Here are some points, each followed by its number:
-9 & 24 & -52 & 23 & 25 & 17 & -4 & -12 & 3 & 24 & -10 & -5 & 1 & -32 & -14 & -6 & 4 & -8 & -8 & -19 & 35 & -39 & 9 & 24 \\ 0
-8 & -7 & -13 & 25 & 11 & 0 & 27 & -14 & -2 & -31 & 34 & -31 & 15 & 13 & -8 & 34 & 19 & 4 & -47 & -6 & 2 & -18 & -19 & 15 \\ 1
-2 & 7 & -6 & 57 & -4 & -2 & -44 & -12 & -8 & -26 & -14 & -55 & -23 & -24 & -28 & -6 & -16 & 29 & -13 & -6 & 46 & 27 & -17 & 8 \\ 2
54 & 23 & 29 & 9 & -8 & 28 & 13 & -35 & 24 & -28 & -48 & -62 & -1 & 5 & 12 & -21 & -68 & 53 & 45 & -27 & -2 & 41 & -23 & -26 \\ 3
2 & 52 & 34 & 58 & -51 & 41 & -40 & -55 & -1 & -38 & -73 & -62 & 0 & 4 & -31 & 0 & 8 & 2 & 52 & 0 & -30 & -4 & -8 & 12 \\ 4
5 & 3 & 30 & -2 & -25 & 47 & -37 & 20 & -17 & 10 & 0 & -42 & 10 & -8 & 33 & 2 & -9 & 18 & 45 & -42 & -15 & -48 & 1 & -5 \\ 5
6 & -13 & -10 & 21 & -6 & -19 & 0 & -5 & 4 & -29 & 18 & -9 & 27 & 1 & 19 & 48 & 34 & -9 & -21 & 11 & 20 & -19 & 18 & 41 \\ 6
33 & 30 & 2 & 28 & -62 & 25 & -37 & -81 & 14 & 2 & -49 & -27 & 8 & 23 & 3 & -18 & 22 & 4 & 41 & 31 & -25 & -12 & -29 & -32 \\ 7
2 & 35 & 8 & 0 & -1 & 32 & 12 & -23 & 21 & 2 & -5 & -20 & -18 & -16 & 29 & 13 & 8 & 19 & 35 & -6 & -12 & 14 & 19 & -13 \\ 8
-28 & -25 & -28 & 40 & 24 & -27 & 2 & -17 & -14 & 13 & 64 & 12 & 27 & 41 & 32 & 7 & 40 & -13 & -90 & -11 & -42 & -29 & -20 & -24 \\ 9
-36 & -67 & -50 & 5 & 14 & -8 & 12 & 31 & -1 & 34 & 10 & 20 & -10 & 3 & 2 & 12 & 3 & 23 & -35 & -3 & -19 & -24 & -12 & 2 \\ 10
30 & 27 & 57 & 2 & -50 & 33 & 28 & 0 & 50 & -1 & -18 & -10 & 0 & -34 & 23 & -28 & -54 & -17 & -8 & 50 & -68 & 53 & -1 & -12 \\ 11
19 & -127 & -17 & 2 & -8 & -127 & 97 & 101 & -14 & 77 & 26 & 103 & 74 & -4 & 65 & 101 & -61 & -4 & -127 & -127 & -89 & -60 & 77 & 83 \\ 12
-9 & -55 & -34 & -4 & 12 & -33 & 24 & 58 & -19 & 49 & 53 & 64 & -13 & 19 & 29 & 35 & 31 & -7 & -19 & -14 & 14 & -25 & 25 & -28 \\ 13
33 & 27 & 32 & 12 & -46 & 35 & 0 & -54 & 12 & -37 & -35 & -76 & -8 & -4 & 5 & 8 & -9 & 40 & 52 & -17 & -7 & 5 & -21 & -13 \\ 14
19 & 23 & 22 & -12 & -1 & 31 & -52 & -6 & 23 & 5 & -16 & -18 & 12 & -15 & -19 & -7 & -43 & 12 & -1 & -32 & -11 & 13 & -25 & 25 \\ 15
-17 & 55 & -12 & -96 & 8 & -11 & 31 & 127 & -26 & 49 & 50 & 69 & -7 & -63 & 22 & 72 & -43 & -16 & 60 & -37 & -12 & -11 & 127 & 105 \\ 16
Which five points above are nearest to each new point, looking only along the 4 directions in which the numbered points spread most? Their numbers follow each, nearest first.
10 & 22 & 41 & -22 & -13 & -4 & -29 & -28 & 12 & -36 & -36 & -33 & -34 & -2 & -44 & -14 & -63 & 29 & 53 & 16 & 40 & 49 & -26 & -4 \\ 14 4 15 3 5
-29 & -31 & -12 & 0 & 33 & -5 & 39 & -9 & 10 & -13 & 35 & -8 & 35 & 6 & 1 & -22 & 13 & -12 & -28 & -22 & 14 & 14 & 12 & 20 \\ 6 1 10 0 9
20 & 39 & 36 & 12 & 2 & -10 & -62 & -36 & -4 & -8 & -58 & -61 & -38 & -23 & -35 & -11 & -30 & -20 & 69 & -9 & 69 & 47 & 0 & 14 \\ 4 14 2 15 5
9 & 69 & 37 & -30 & -59 & 27 & 24 & 10 & 30 & 15 & -26 & -51 & -9 & 10 & -17 & -37 & -8 & -39 & 25 & 16 & -30 & 16 & 15 & 3 \\ 8 11 15 5 3
36 & 56 & 34 & -8 & -27 & 24 & 11 & -30 & 34 & -24 & 12 & -17 & 28 & 2 & -3 & -39 & -22 & -42 & 4 & 28 & -8 & -7 & 4 & 25 \\ 8 15 5 7 14
8 & 24 & 18 & 21 & -7 & 9 & 4 & -45 & 37 & -30 & -43 & -68 & -20 & 26 & -14 & 0 & 29 & 20 & -19 & -39 & 4 & 13 & -11 & -23 \\ 2 7 14 4 15
22 & 0 & 75 & 1 & -64 & 84 & -4 & -40 & 39 & 0 & -22 & 4 & 22 & 31 & -5 & -55 & -40 & -7 & -14 & 36 & -3 & 14 & -37 & -2 \\ 7 11 3 14 8
56 & 3 & 27 & 9 & -35 & 41 & 6 & -88 & 36 & -5 & -36 & -85 & 20 & 16 & -2 & -18 & -9 & -9 & 61 & 24 & -1 & 18 & -12 & -38 \\ 7 14 4 3 15
74 & -20 & 20 & 18 & -37 & 57 & -33 & -75 & 1 & 26 & 2 & -96 & 57 & 26 & -47 & -90 & -94 & -52 & 66 & 10 & -30 & -20 & -5 & 57 \\ 3 14 4 15 7
35 & 10 & -3 & 21 & -3 & 9 & -25 & 4 & -32 & 12 & -27 & 25 & -14 & -1 & -41 & 4 & -67 & 22 & 52 & 8 & -24 & -20 & 1 & 2 \\ 5 15 8 0 6
-31 & -89 & -45 & 68 & 20 & -65 & 0 & 31 & -32 & 27 & 65 & 50 & -2 & 31 & 1 & 13 & 32 & 5 & -74 & 12 & 34 & -37 & -14 & -32 \\ 9 10 13 1 6
-37 & -92 & -58 & -77 & 125 & -76 & 74 & 127 & -55 & 78 & 127 & 127 & 14 & -47 & 39 & 89 & 4 & -33 & -41 & -52 & 42 & 0 & 113 & 29 \\ 13 16 12 10 6
0 & -7 & -23 & -18 & 14 & -19 & 21 & 15 & -19 & 14 & 50 & -1 & 14 & 15 & 3 & 0 & -16 & -46 & -32 & -14 & -43 & -24 & 17 & -9 \\ 10 6 13 1 0
-56 & -9 & 0 & -9 & 15 & -10 & -32 & 41 & -31 & -16 & -9 & 5 & -2 & -1 & -13 & -20 & 22 & -21 & -55 & -23 & -2 & -21 & -21 & 29 \\ 6 1 0 10 5
-81 & -55 & -22 & -46 & 71 & -81 & 34 & 127 & -107 & 55 & 63 & 127 & -13 & -43 & 42 & 83 & 0 & 36 & -55 & -56 & -39 & -55 & 37 & -2 \\ 13 10 12 16 6
10 & 53 & 3 & -11 & -4 & 20 & 13 & 46 & -19 & 11 & -7 & -11 & -9 & -29 & -26 & 27 & -40 & 16 & 83 & -29 & -36 & 12 & 56 & 29 \\ 5 15 8 0 6
